runs of hidden systems:
In the rows, zero is written as 128.
zoz, run 1 (7 x 48):
0: 151  96 138 147 129 115 138 129 126  89  97 120 174 125 117 153 165 109 146 137 138 149 110  78 179 146 101 168 132  96 154 137 107  85 147 124 121 117 140 127 129 129 185 152 120 153 137 143
1: 152  97 121 135 125 122 146 103 128  88  94 109 152 151 111 120 133 113 152 134 123 140 120  91 210 158 106 136 129 107 162 156  90 107 162 129 143 141 158 103 130 164 131 194 112 120 113 160
2: 130 119 121 114 119 135 150  79 134 111 103 105 115 149 132  69 101 113 141 122 107 130 135 111 173 144 114 108 112 144 146 152 105 131 167 138 146 154 155  97 131 168  94 185 111  94  82 174
3: 114 136 127 102 134 126 151  89 119 132 124 112  91 132 155  56  98 132 124 117 101 125 142 145 105 121 133  92 102 167 106 134 126 159 128 137 126 158 123 119 155 161  66 142 115  84  89 158
4: 106 152 142 112 133 115 131 124 114 139 149 128  71 103 152  96 137 159 109 117 119 121 163 168  63  96 144  97 110 158  96 123 151 156  98 140 132 140 102 132 173 139  64 104 116 103 120 137
5: 115 159 124 122 145 112 103 156 134 152 168 145  84 112 127 157 162 171 105 147 147 115 141 171  78 109 142 111 137 147 101 104 149 143  73 148 120 127 101 159 172 111  91  72 140 125 148 110
6: 120 151 102 134 141 132  90 165 141 168 175 141 121 146 115 181 153 156 127 147 165 125 119 161 124 131 143 121 153 123 130 100 132 132  77 130 119 105 109 161 132 103 118  82 146 144 175  66
Rulez, run 2 (7 x 48):
0:  97 177 109 107 139 140  91 157 132 187 192 154  79 141 131 130 111 162  99 124 149 104 146 201  43 105 159  81 126 151  81  77 172 173  70 139 124 122  97 153 126  99  77  68 150 122 146  80
1:  98 181  75 104 125 168  89 132 148 195 190 134  92 199 113 114  58 139 123 134 138  88 121 195 136 141 159  60 134 151 124  96 123 172 107 137 149 132 139 130  88 122  62 134 154  98 134  74
2: 116 138  68 103 118 155 126  88 150 150 131 106 105 206 117  77  64 120 156 140 126 108 113 148 213 169 124  74 126 142 162 142  89 152 157 141 160 150 165  97  94 168  62 195 138  86 102 130
3: 154  94 109 128 128 116 148  84 145  93  83  87 118 158 107  85 139 121 159 154 120 140 122  98 233 160  98 116 127 128 168 173  71 108 158 139 167 163 175  90 159 192  78 207 109 107  98 175
4: 158  79 138 161 133  93 147 123 136  63  82 102 135 104 111 151 216 139 148 152 136 165 137  73 207 148  81 169 136 101 164 170  95  88 130 140 138 137 153 120 197 163 123 157 112 133 133 173
5: 154  92 151 168 139  88 129 162 120  88 107 137 162  92 107 204 232 144 126 146 153 165 131  75 149 126  94 190 152  94 140 134 137  78 112 132 118 101 118 154 170 117 190 101 124 180 162 134
6: 144 125 148 158 123 104 109 172 113 134 133 160 174  95 125 213 159 124 120 124 159 132 109 107  87 110 141 179 151  95 130  98 153  89 112 111  95  86 103 161  99  72 237  72 136 196 170  95
pode, run 3 (7 x 48):
0: 146  93 161 141 131  95 162 108 118  74  85 119 123  87 132 108 174 126 124 126 117 158 147  95 129 120 110 136 110 131 132 152 121 111 147 141 133 143 128 120 187 156 117 151 103 122  98 187
1: 147  95 155 143 127 107 148 132 121  88 101 123 164 101 119 154 182 112 137 136 129 156 126  77 159 130  99 174 138 102 139 140 116  93 141 124 121 115 130 139 145 135 179 140 116 158 137 157
2: 142 112 138 148 129 117 115 160 118 122 127 148 172 121 113 190 163 125 133 123 150 146 113  94 131 134 120 166 143  94 140 122 136 103 121 121 112  97 115 154 113  99 203 109 131 168 159 107
3: 117 152 122 132 120 130 107 159 120 161 155 156 160 133 130 168 114 125 123 115 146 116 115 138  88 123 156 145 130 120 122  93 160 131 114 114 104 108 100 152  86  87 189  90 139 156 159  85
4: 109 161 127 109 112 142 115 128 111 164 154 152 128 140 151 106  53 112 118 102 122 101 128 163  69 108 167 117 114 137 109  93 158 151 132 119 107 127 114 133  78  99 160 107 133 128 123 106
5: 116 148 124 102 113 148 139  98 120 149 136 127 123 148 152  69  49 102 127 102 105 113 130 152 104 123 158  88 106 154 120 122 129 155 166 122 119 145 138 111  93 131 122 156 118 101  93 140
6: 127 127 109 109 126 142 142  88 137 132 111 109 113 168 126  72  78 107 140 126 108 128 125 127 172 142 123 103 115 145 153 146  91 135 178 136 151 152 154 104 112 164  94 190 119 102  94 157

runs to name:
run 4 (4 x 48):
0: 139 101 137 152 147 109 135 130 126  94 104 120 123 107 115 153 204 142 136 141 142 153 133  94 159 135  90 155 133 114 143 146 115 101 113 138 129 122 129 135 178 137 129 125 125 141 137 150
1: 138 116 139 145 137 104 122 160 120 112 123 143 145 104 120 180 194 139 126 139 147 146 128 107 120 119 117 171 146 105 133 123 139 100 105 126 109 109 109 150 149 108 171  95 121 154 158 126
2: 128 138 145 136 118 114 121 151 117 133 144 153 151 102 144 165 137 126 118 116 139 128 128 126  78 109 149 149 133 111 115 101 156 126 108 109 101 113 100 155 120  93 188  80 126 158 150 110
3: 118 142 145 122 107 130 131 120 108 138 136 155 142 119 157 114  83 101 110 103 112 117 126 135  61 113 160 132 117 120 114 103 152 138 152 112  97 127 112 135  90  94 182 108 122 133 119 129
 -> pode
run 5 (4 x 48):
0: 148  96 133 145 126 120 125 140 114 116  90 140 200 133 118 167 134  89 147 118 143 140  99  66 172 146 115 183 136  85 163 130 124  81 166 115 107 104 139 137  63 108 242 146 136 181 137 133
1: 125 147  95 130 124 148  94 164 129 176 159 151 178 173 107 184 100 114 139 136 158 107 102 129 146 149 139 136 146 101 152  97 137 121 120 118 111  98 126 153  52  78 204 110 153 165 168  71
2:  99 181  88 112 135 160  86 153 143 199 193 152 115 173 133 133  60 136 129 119 152  96 116 187  92 124 166  83 138 130 117  75 147 155 100 119 126 109 114 144  77  91 126  95 150 130 150  61
3:  96 170 117  91 119 148 122 103 131 171 155 129  86 156 148  66  56 139 118 114 108  94 134 186  78 117 166  67 108 163  96 109 145 185 123 124 129 155 118 113 108 133  68 120 129  81 103 112
 -> pode
run 6 (4 x 48):
0: 141 107 156 152 127 109 138 145 108 106 105 144 168  88 137 167 162 117 121 123 136 141 130  92 103 120 124 175 125 101 127 122 139 105 126 116  98 117 109 149 118 105 211 105 124 164 135 134
1: 146  99 143 156 126 110 143 134 131  88 102 126 164 111 115 172 181 125 143 133 141 153 121  82 180 144  95 165 142  94 150 143 115  91 133 128 121 118 136 135 142 127 171 138 122 155 141 143
2: 149  97 114 141 129 117 138 111 142  96 103 111 142 157 105 133 144 121 161 142 134 138 123  93 216 153 100 141 136 115 166 157  88 107 146 128 139 137 158 111 127 158 124 177 118 129 125 153
3: 130 115 111 119 126 136 140  90 137 122 110 105 115 161 122  72  86 113 150 135 116 130 130 125 187 150 120 102 115 135 153 153  96 136 158 137 147 151 151 100 123 164  91 190 116  98  91 158
 -> zoz
run 7 (4 x 48):
0: 124 137  81 115 135 150 113 128 148 161 155 128 132 180 114 131 102 131 142 143 146 122 111 145 172 150 130  96 143 128 147 117 111 139 117 132 134 120 142 130 100 131 112 136 139 117 145  97
1: 130 114 106 122 124 144 133 102 128 126 116 110 148 166 121 110  88 102 151 136 123 128 109 112 184 155 121 119 124 119 150 138  97 130 159 121 135 135 152 109  98 142 137 173 120 121 115 140
2: 145 105 141 128 121 114 148 100 122  92  91 119 146 126 122 101 127 108 144 122 113 140 126  85 164 139 112 145 121 122 149 148 106 113 171 129 131 139 146 110 133 150 145 174 109 127  98 173
3: 144 101 159 143 131 100 152 122 121  86  95 126 136  89 134 131 171 123 125 126 131 153 137 102 128 122 112 156 116 123 126 141 123 101 130 136 116 126 121 132 156 134 147 132 110 143 121 165
 -> Rulez
run 8 (4 x 48):
0: 131 136 101 129 119 157 120 115 131 145 127 129 163 174 110 128  79 112 151 127 138 116 110 121 186 165 122 124 138 122 158 124 103 123 146 119 132 116 140 119  72 125 156 159 137 126 132 108
1: 135 106 135 127 112 131 146  97 118  99  91 110 153 145 133 106  96  92 147 117 112 133 119  91 165 143 117 137 110 120 150 147 109 114 178 120 128 128 146 107 101 141 163 178 111 126 101 156
2: 140 101 163 135 121 101 161 102 112  78  77 119 136  93 149 104 147 104 130 115 105 149 140  92 127 125 110 152 113 122 128 146 118 106 162 133 129 143 135 113 150 153 145 150 101 126  95 185
3: 129 119 161 144 134  93 146 134 112 103 120 136 106  75 138 149 192 145 115 129 135 143 144 118  86 103 124 145 121 129 114 127 138 108 110 139 121 121 104 150 177 125 137 105 107 139 130 148
 -> Rulez
run 9 (4 x 48):
0: 116 137 139 102 104 144 144  84 106 133 123 115 118 125 168  62  42  97 116  96  84 113 144 145  84 114 161 105  93 148 115 124 133 157 185 123 122 142 127  98  86 125 132 156 116 112  87 158
1: 115 143 166 117 120 103 146 108  91 120 125 147 101  72 172  90 120 125  93 103  98 128 152 134  34  90 154 133 100 147  84 121 156 143 140 133 105 146 101 132 152 125 142  95 105 116  95 164
2: 130 129 157 141 147  90 133 152 126 111 133 141  94  71 142 162 215 160 110 145 141 146 146 130  73  91 128 144 129 129 104 129 146 113  80 144 117 131  96 159 200 121 107  73 117 140 145 134
3: 138 131  96 140 154 111 105 165 146 135 152 133 118 135  89 187 213 173 141 170 171 136 119 133 172 131 116 137 154 115 137 121 122 105  65 148 142 118 118 161 174 132 103 104 138 147 166 100
 -> zoz
